In the data rows, 128 means zero.
Each pair is two rows. How far apart are they, by a hidden measure? 0 means very close, and 20 very far. Two or three weighted sums of its numbers give each row a place; it is the straight-line distance between the places.
122,119,115,132,116,114,120,134,108,120,143,128,128,123,122,127
141,138,140,153,99,126,128,146,118,103,137,109,150,113,139,146 ~ 8
127,136,132,107,155,146,144,106,159,160,97,142,114,146,126,106
122,143,138,81,187,168,154,88,184,191,71,151,103,158,122,92 ~ 2
146,153,157,148,115,144,134,144,146,121,118,109,153,128,151,135
167,171,172,179,87,142,137,161,130,99,120,88,181,115,181,154 ~ 15
143,148,147,152,112,126,133,140,131,113,127,111,150,124,148,137
115,97,101,122,130,101,113,129,99,121,157,144,112,122,98,130 ~ 8
134,135,135,151,101,121,121,147,109,100,142,115,148,116,142,145
106,95,93,92,160,117,123,104,122,151,134,156,87,138,96,113 ~ 12
110,110,103,100,148,127,124,103,131,147,129,147,100,136,102,113
161,173,177,172,90,139,145,158,137,106,115,90,176,120,177,148 ~ 19
139,140,143,154,105,125,125,149,123,103,134,111,148,115,140,147
121,105,117,134,114,107,112,137,99,109,158,135,127,114,116,137 ~ 11
130,138,137,145,110,123,122,141,117,114,135,114,145,118,140,137
146,154,153,144,113,141,138,139,141,119,114,104,149,128,154,124 ~ 1
147,168,165,134,134,158,150,127,170,147,90,110,141,140,160,124
140,144,146,135,124,138,135,138,136,131,117,120,139,129,146,134 ~ 5
105,94,97,120,128,109,111,123,100,119,160,142,109,116,99,132
133,158,152,104,164,167,143,112,176,172,80,133,124,155,145,104 ~ 4
134,132,132,154,107,112,119,145,117,101,147,118,146,114,135,144
124,116,113,105,153,129,133,111,133,145,124,147,107,137,112,113 ~ 10
118,116,113,83,174,139,139,98,150,171,107,152,90,150,102,99
152,154,160,156,102,132,134,147,131,113,123,100,160,120,161,137 ~ 11
95,79,83,116,120,97,108,119,85,112,174,150,103,115,86,135
103,82,84,107,133,106,115,117,100,129,160,155,92,127,87,121 ~ 5
133,128,130,135,122,125,130,136,123,118,135,125,135,127,132,136
126,116,114,104,151,128,133,108,139,148,121,148,107,142,110,117 ~ 4
120,125,123,106,155,139,140,110,144,154,108,144,112,140,123,112
148,149,156,157,101,131,130,154,124,108,129,100,163,122,159,141 ~ 4
130,134,138,129,126,130,132,128,134,128,122,126,131,127,130,124
102,91,94,118,127,102,111,127,93,117,159,141,109,109,100,122 ~ 11
142,146,152,156,100,126,127,145,117,102,134,105,159,106,156,141
132,134,137,135,120,130,130,130,125,126,127,121,141,123,133,133 ~ 3
148,165,160,142,125,149,140,132,158,134,101,107,150,130,159,129
120,115,114,117,139,120,121,119,127,130,134,133,114,131,115,129 ~ 11
136,132,139,161,93,121,120,153,106,99,148,113,153,111,140,151
158,163,166,167,92,138,138,154,137,102,119,96,169,117,169,145 ~ 6
145,169,167,131,131,160,152,123,169,143,87,115,145,147,157,119
145,152,149,138,113,136,135,137,136,126,117,111,148,127,154,132 ~ 10
116,112,108,100,157,126,128,106,131,149,127,150,103,137,106,108
137,149,144,130,127,138,133,132,151,139,111,120,136,135,142,126 ~ 14
141,150,152,152,106,132,133,144,136,112,122,102,153,123,155,141
143,145,147,160,101,127,119,148,124,102,133,108,156,119,157,148 ~ 5
142,145,146,139,123,138,138,127,141,129,115,124,144,128,152,132
140,150,148,141,116,137,134,133,137,126,115,111,146,131,154,136 ~ 6
158,174,172,156,112,148,151,143,154,120,104,100,167,135,175,133
114,116,112,107,144,124,132,113,130,144,126,138,109,132,107,116 ~ 7
110,107,107,90,162,135,130,104,140,161,117,152,96,139,105,107
112,106,105,105,142,123,122,113,121,143,133,143,106,137,102,118 ~ 6
98,97,94,69,181,134,135,82,146,183,111,171,69,161,84,90
109,107,97,82,169,137,132,88,147,165,114,167,86,152,94,97 ~ 8
118,98,106,133,115,109,117,132,97,107,158,137,125,118,110,134
145,156,157,144,113,143,140,131,145,124,112,111,152,126,155,135 ~ 9
133,136,137,146,111,121,122,143,118,110,136,113,144,118,139,140
124,119,115,123,139,123,126,121,122,131,131,139,114,127,120,121 ~ 8
137,139,141,149,106,121,129,142,124,110,138,107,147,116,149,138
117,122,119,107,156,134,135,108,145,157,111,144,108,138,112,113 ~ 5
110,105,99,73,180,143,135,86,149,178,108,166,76,154,94,90
114,112,105,96,162,130,126,102,137,158,120,155,92,143,101,106 ~ 8
153,178,172,135,134,164,151,129,169,146,83,113,154,147,166,122
117,119,113,107,151,133,124,109,139,148,120,145,108,140,111,114 ~ 11
146,139,145,157,99,130,123,150,125,105,135,108,153,125,148,145
135,144,145,138,116,140,137,137,138,122,120,114,142,123,143,131 ~ 2
138,146,145,140,115,139,132,135,134,120,120,113,146,127,146,131
120,128,124,81,181,155,146,93,175,187,84,154,93,161,109,90 ~ 6
105,110,104,83,164,135,127,100,141,165,113,165,87,152,100,101
114,108,108,121,122,112,121,123,112,120,144,136,114,124,106,127 ~ 13
141,135,141,145,109,124,127,137,127,111,133,110,148,120,139,144
122,117,115,126,122,117,125,130,117,116,142,130,124,121,122,127 ~ 8
108,92,93,126,126,101,110,132,92,114,164,141,110,118,98,136
135,134,132,131,129,135,125,132,133,129,122,127,134,129,138,132 ~ 2
106,107,99,80,166,129,130,93,133,163,118,161,89,141,94,100
115,103,106,127,123,107,110,134,94,113,156,142,117,125,106,134 ~ 5
111,109,104,98,161,131,136,104,138,158,119,158,95,147,99,111
122,117,115,112,146,128,124,120,132,140,126,142,112,132,110,120 ~ 6
107,97,101,122,129,106,116,125,102,121,152,143,112,120,97,126
124,107,115,162,87,87,103,159,76,75,181,108,149,94,123,161 ~ 2
141,149,149,148,108,133,126,142,127,114,128,112,150,121,151,143
154,175,169,140,128,156,155,132,170,142,88,108,155,136,167,121 ~ 8
108,104,103,85,160,129,128,94,136,166,115,163,86,145,92,101
142,142,148,131,127,133,137,132,144,132,112,121,140,128,141,126 ~ 10
111,101,102,124,123,115,113,133,103,118,156,137,113,121,106,134
149,156,154,158,108,132,135,149,133,113,124,103,160,127,159,145 ~ 17
116,107,110,123,128,112,117,128,103,119,149,135,118,117,110,135
111,111,106,90,157,127,126,109,136,156,121,157,94,137,108,115 ~ 15
129,128,129,139,115,122,129,134,121,114,134,119,137,120,131,133
143,145,144,134,123,139,136,130,140,128,119,114,144,130,143,138 ~ 3
128,140,134,101,156,152,147,109,162,163,98,143,118,142,129,107
119,87,96,137,106,94,100,140,78,97,181,136,121,105,105,145 ~ 10
137,134,137,147,111,126,123,145,121,108,137,116,148,117,140,143
156,169,171,143,124,160,149,129,165,135,89,109,155,130,174,129 ~ 3
139,136,143,161,92,119,124,156,111,99,144,100,156,112,145,152
140,148,150,164,94,122,126,154,118,97,137,101,163,114,157,152 ~ 3
113,108,106,100,157,130,129,110,129,154,125,152,100,136,99,112
131,133,132,124,129,136,137,126,137,136,117,129,126,132,134,124 ~ 8
115,98,98,141,99,96,101,144,85,90,173,132,127,103,113,148
108,85,96,140,102,87,101,143,74,90,186,136,121,99,99,149 ~ 3
110,107,104,97,160,124,123,109,137,150,124,151,96,139,99,114
114,116,110,83,172,140,138,98,156,170,107,162,94,147,100,100 ~ 5
109,110,107,90,164,130,135,97,137,161,117,158,92,148,99,101
136,134,136,140,111,126,129,138,127,110,132,115,139,122,140,141 ~ 10
111,105,102,97,160,129,125,108,134,156,121,152,94,144,102,110
120,116,113,112,148,128,125,112,132,145,124,149,110,131,111,121 ~ 12
122,125,121,92,165,143,142,97,154,168,100,150,101,153,114,103
114,111,110,101,156,127,125,115,135,147,124,150,101,138,105,113 ~ 6
109,93,99,121,126,105,113,127,103,112,159,137,111,113,106,129
117,128,125,121,130,130,125,122,123,131,126,130,124,130,123,129 ~ 9
153,172,171,142,130,156,152,138,172,140,85,112,155,141,169,127
124,110,115,148,99,99,111,155,83,86,171,117,143,103,117,153 ~ 13
137,145,141,134,129,134,132,138,136,137,119,122,138,130,138,129
128,149,135,89,173,160,150,94,182,183,76,148,103,157,125,96 ~ 6
136,145,142,135,127,138,133,134,135,124,121,115,142,125,147,127
114,112,111,102,159,130,127,113,124,143,127,150,105,143,108,115 ~ 4
125,118,118,135,115,117,121,139,110,105,148,122,130,116,122,142
126,121,122,120,135,129,128,122,127,126,131,136,122,131,120,123 ~ 6
107,101,102,122,125,106,115,124,103,119,156,147,114,122,106,128
117,117,111,98,163,131,130,107,142,151,119,148,99,135,108,110 ~ 4
156,158,162,169,88,129,131,161,127,94,129,92,173,112,169,152
134,136,138,136,120,130,129,138,127,121,129,120,139,125,140,135 ~ 8
149,154,150,143,109,140,141,140,138,127,115,105,149,130,154,126
152,151,157,168,87,124,127,161,118,90,138,94,170,111,159,151 ~ 8
138,147,149,146,119,137,137,135,137,126,117,115,145,130,145,136
122,110,117,145,109,107,114,138,99,105,158,129,129,112,118,145 ~ 6
141,140,145,151,105,128,120,143,122,106,133,106,153,116,148,143
113,96,95,98,152,117,122,107,121,138,136,149,94,140,96,114 ~ 9
125,147,139,98,167,158,147,104,177,177,84,145,114,153,127,100
127,131,125,107,147,141,134,110,147,152,107,141,112,142,125,111 ~ 6
110,107,104,100,156,126,130,99,128,152,125,154,97,140,101,110
150,163,164,142,121,150,143,130,165,136,96,106,151,134,164,128 ~ 11
142,150,152,156,104,135,125,145,122,106,129,108,156,116,154,146
112,94,97,121,132,111,115,124,99,121,155,140,106,122,99,127 ~ 11
128,130,128,148,116,126,122,142,122,114,137,116,137,117,129,138
106,95,93,120,135,101,109,131,94,116,157,141,105,120,99,129 ~ 6
136,140,142,135,124,132,134,134,134,123,125,115,140,122,136,137
111,113,107,89,167,132,134,98,136,162,114,155,95,143,105,107 ~ 8
133,123,125,125,126,132,128,128,132,134,126,132,124,131,126,125
124,114,116,143,108,109,116,140,99,102,156,120,133,112,122,141 ~ 5
115,101,103,131,121,104,112,132,97,103,161,130,118,108,106,131
116,114,117,122,133,116,117,127,110,127,138,137,117,118,120,128 ~ 4
120,127,125,111,153,146,137,108,147,152,113,141,108,142,117,109
131,129,129,136,116,124,123,131,120,120,134,124,134,121,129,138 ~ 8
106,96,98,114,126,105,115,121,97,117,156,146,106,117,98,131
121,147,139,73,194,170,158,84,188,201,60,163,90,174,122,83 ~ 5
153,169,167,150,127,156,143,136,154,129,98,105,155,135,163,130
142,159,154,127,134,145,146,126,159,145,92,122,140,137,153,121 ~ 7
117,142,127,50,211,172,158,70,197,218,53,174,77,179,115,69
126,122,119,122,133,126,131,116,124,132,130,134,118,134,122,126 ~ 6
138,150,149,133,127,147,140,129,150,130,109,120,144,130,147,131
131,125,132,153,102,111,119,151,106,98,149,115,146,113,135,146 ~ 3
113,108,106,119,133,113,116,122,107,121,147,141,119,123,117,127
138,118,123,161,88,105,113,151,95,90,164,114,143,108,128,154 ~ 9
113,104,100,112,139,120,119,118,115,133,139,148,107,126,105,125
104,94,94,103,150,115,119,110,113,139,144,157,95,131,89,119 ~ 1
139,149,146,126,131,147,141,120,147,138,106,118,135,139,143,125
110,108,106,93,160,131,137,104,136,149,123,155,97,141,99,105 ~ 5
101,89,87,100,153,109,120,112,115,144,145,154,89,135,86,124
140,142,147,155,97,123,122,148,118,101,141,102,155,115,153,146 ~ 6
126,107,119,156,97,101,108,154,86,83,170,113,143,96,127,149
143,144,148,161,97,123,127,154,118,97,138,110,159,115,152,145 ~ 8
111,92,99,137,108,96,109,140,79,95,174,130,122,112,101,150
132,126,131,162,94,106,112,156,100,87,159,107,151,103,134,152 ~ 7
150,150,152,152,108,133,135,141,136,112,125,109,149,116,154,142
145,143,147,169,88,123,121,156,109,89,145,95,165,108,154,156 ~ 2
131,124,124,120,136,128,123,127,134,137,127,129,120,130,127,124
152,152,152,166,91,127,125,152,121,103,135,91,164,120,161,150 ~ 9
122,125,121,123,136,119,129,122,121,135,133,130,117,131,123,128
154,157,158,164,96,134,128,147,130,100,126,96,168,116,166,146 ~ 8
98,102,98,92,159,122,126,105,129,152,128,160,90,144,93,110
118,94,100,152,101,88,107,151,73,81,184,114,132,104,110,146 ~ 17
143,148,150,146,118,141,139,135,142,123,120,108,146,122,149,133
111,84,91,132,108,86,100,143,74,91,185,134,120,103,104,148 ~ 11
131,140,138,144,119,131,130,135,129,124,127,119,140,128,138,135
141,143,144,160,92,123,119,152,115,93,140,99,155,111,146,146 ~ 3
127,112,122,159,90,94,107,158,84,81,175,118,147,95,131,150
124,118,118,115,137,125,125,118,127,137,127,138,114,133,116,124 ~ 3
109,89,93,135,112,87,102,138,80,91,179,135,116,106,99,145
159,175,177,154,117,158,143,148,163,128,96,96,165,136,172,133 ~ 6
159,175,177,152,115,156,150,149,157,126,97,101,165,132,169,131
119,110,115,115,138,120,117,118,118,131,134,142,113,133,108,130 ~ 9
121,123,121,117,132,130,130,121,130,135,124,134,120,140,118,121
143,140,143,164,98,122,125,147,116,101,140,102,158,116,150,149 ~ 10
108,108,102,90,153,135,129,109,137,154,123,157,94,142,98,103
114,96,99,137,106,90,109,141,85,96,174,132,123,107,104,145 ~ 12
117,103,109,139,108,106,115,137,94,98,162,126,129,117,119,141
158,176,175,160,112,156,144,147,156,122,102,91,173,131,179,138 ~ 9
117,102,103,126,121,107,113,125,104,116,154,137,114,123,112,134
123,125,120,109,144,134,135,119,144,149,120,141,111,138,114,120 ~ 5
115,123,117,78,180,144,137,89,157,183,93,161,89,157,104,94
140,141,147,156,102,127,132,148,125,107,131,108,153,115,145,139 ~ 9
143,144,149,168,91,117,119,159,110,92,147,106,160,109,153,153
130,127,126,125,131,127,128,131,131,131,127,133,124,131,120,130 ~ 2
142,133,137,148,113,120,126,144,122,112,135,111,146,120,140,140
109,89,92,124,130,99,109,127,90,117,162,148,107,121,95,130 ~ 6
110,106,101,84,173,135,131,95,137,166,120,154,86,144,93,98
144,154,154,143,115,142,133,137,146,127,112,106,153,122,151,133 ~ 14
131,133,132,123,142,136,134,124,140,135,118,124,124,134,129,122
106,100,96,100,156,120,127,104,127,147,130,158,97,141,97,112 ~ 3
125,129,132,142,114,123,125,138,120,113,137,117,140,124,134,136
143,152,150,125,137,148,145,123,147,147,100,122,133,140,145,122 ~ 13
133,129,132,146,108,126,120,138,112,108,140,116,141,113,133,139
147,150,153,137,127,142,131,132,144,132,110,109,146,131,151,128 ~ 2
149,143,153,158,96,131,127,152,126,100,133,100,162,120,158,150
124,111,119,158,100,102,112,152,84,91,166,116,141,107,123,150 ~ 14
154,157,158,158,102,136,138,148,131,114,116,99,162,122,167,141
110,97,98,97,152,118,118,110,115,146,135,153,96,134,93,111 ~ 11
129,134,136,120,139,143,136,120,145,142,110,133,125,142,131,126
118,106,112,148,99,98,106,140,85,93,170,119,134,108,117,147 ~ 11
131,124,124,133,121,123,124,130,116,122,136,128,129,123,131,133
136,131,131,139,121,125,124,137,116,116,137,116,135,122,128,136 ~ 6
109,102,102,114,133,116,118,124,109,127,145,146,107,128,103,123
129,145,137,102,155,150,139,102,163,161,94,135,118,146,130,110 ~ 7
